Where one turn sends some rows of the set: a few examples, then the rows asked
doma: [-340, -287,   97,   74,  217, -149,  -83,  -88,  -41,  -51,  374,  104,
  163,  -95,  -46,  363,  101,   56,  -51,   23, -170]
kidum: [ 172,   67,  -91, -206,  251,  216,   87,  -39,  361,  -57,  -64, -469,
  -74, -176, -174,  161,  105,  210,   23, -251,   19]
par: [ 153, -252,   64,   61,   13, -190,  409, -109,   41,  -39, -161,  193,
 -141,  -20, -297, -161,  -82,  -96, -113,  407, -144]
furu: [ -39,  116,  -94,   20,  121,  170, -105, -137, -221, -114,   77, -135,
   53,  -21, -130, -468, -177, -211,  -96, -282,  258]
Guma: [-161,  -15,  -35,   27,  207,  136, -187, -162, -112, -174,   69,  -14,
  181,   -1,    6, -529,  -86,   66, -179, -199,  201]
kuvov: [  -6,  -86,  117,  -39,  -74, -270, -123, -162, -112,   36,   20,  209,
 -237,   10, -456,   97,  -49, -406,  311,  188,   29]
fuf: [ 392,  197,   23, -185, -127,  -35,  325,  235,  228,  266,   88, -165,
   36,  -71, -106,  214,  -88,  -42,  128,  127,  -26]
lika: [ 245, -187,   24, -146, -105,   -5,  169,  137,  244,   41, -342, -254,
  -67,  104,  106,  -20, -142,  -50,   42,  409,  -97]
pigik: [ -40,  -72,   16,  139,  -95,    0,  151,   53,  212,  309,  375,  112,
   50,  -24,  170,  286, -168,  279,  -13,  258,  -54]
lofin: [-208,    3,   42,   47,   -2, -103, -264, -378,  126,  134,  130,  356,
  -39,  -21,   73,  275, -158,  225,   49,  172,   -4]
Subes: [  92, -123,   68, -112,  143, -125,  270,  -38, -154, -109,   65,  -49,
   27, -184, -471,  271,  109, -410,  158, -136, -185]
kikan: [-350, -356,  -58,  217,  297,  161,  -77, -188,  203,  -52,  305, -138,
 -147,  -74,  -99,  142,   73,  340,  -41,  -54,    8]
zomot: [ 265,  203,   41, -304, -167,   -2,  169,   -6,  -19,   29,  -60, -349,
 -276, -127,  -35,  404,  106,   49,  -26,  -94,  -60]
robel: [ -64,  -54,  -38,    4,  150,  146,  -86, -113, -202, -191,  -24,  -93,
   89,   11, -172, -580, -126, -173,  -53, -227,  209]
vom: [  27, -173,  114,  122, -119, -236,  287,  198,  -43,  225,  387,  110,
 -110,  -25, -361,   79,  -38, -225,  141,  289,  -26]
Sev: [ 180,  102,   92, -159, -140,  -17,  180, -215,  447,  -82, -407,   36,
  -60,   62,   17,  -94,   28,  -46,  264,  -61,  171]
sanak: [ -69, -274,   40,    9,  266,  -65,   92,   36,   41, -141,  180, -282,
 -260, -126, -643,  -56,  222, -200,  115,  -82,   43]
pez: [ 248,  186, -105,  -35,    6,   83,  153,  306,  279,  -58, -234, -307,
 -216,  -24,   18,  131, -202,  118, -109, -222,  156]
Zetat: [-221,  -80,   61,   31, -117,  -44,  -38, -141,  -64,   48,  289,  -63,
 -271,  -44,  182,  436,   95,  330, -175,   82,  -87]
bafe: [ -30, -205,  112,  -38,   70, -281,   23,   52,  269,   29,  -11,  101,
   58,   49,  113,  -75,   31,  255, -280,  515, -102]
fabi: [ -83,  150,  -84,  -21,  110,  184, -253,  -63, -121,  -77,   78, -234,
  111,   18,   44, -405, -169, -107, -115, -259,  292]
zulub: [ -50, -115,  156,  -31, -108, -264,  152,  -24, -291,  -43,  251,  -48,
 -413,  -89, -395,  237,  210, -181,  -35,   79,  -57]
Lasa: [ 273,  325,   53, -382,  -68, -114, -210,  -85,  238,  115, -221,  -68,
    8,  -63,  -57,  261,  -75,  -45,  199,   38,   33]
bub: [-160,  118,  -58,   40,  173,   84, -222, -133, -191, -105,  196,  -64,
  121,  -22,  -44, -444, -135,  -79, -198, -244,  262]
gizi: [  69,  -21,  -22, -226,   92,  147,   16,    4,  143,    7,  -59, -318,
  194,  -98,  173,  508,  -27,    7,  128, -182, -171]
suf: [ -16,   58,  -41, -123,  153,  190, -178,  -32,  -59, -151,  -75, -229,
  172,   17,   33, -502,  -83,  -40,  -66, -254,  233]
muk: [ -86,  -96,  228,    9,  -36, -370,  114, -171,  246, -146,  -84,  304,
 -109,   71, -334, -268,  221, -177,  180,   78,  186]
tisiz: [-262, -176,  168,   69,  -81, -115, -127, -215,  436,  -51,  -76,  188,
  -15,  171,  238,  -63,   78,  171,  177,  134,  199]
kuror: [-290, -155,  -30,  340,  106, -105,  -83,  206,  160,  -57,  218,   47,
 -234,   59,  113,   95, -150,  325, -279,  -22,  149]
Nidi: [  24,  -79,   18,  196,   87, -280,  218,  292,  -52, -169,   66,   15,
 -388,  -27, -517, -118,  -53, -209, -114,  -86,  160]

par turns into lika
kuror turns into Nidi
Now find these:
furu turns into fabi
sanak turns into kidum
robel turns into suf
fuf turns into pigik
gizi turns into doma
zomot turns into Zetat
Lasa turns into lofin
muk turns into Sev

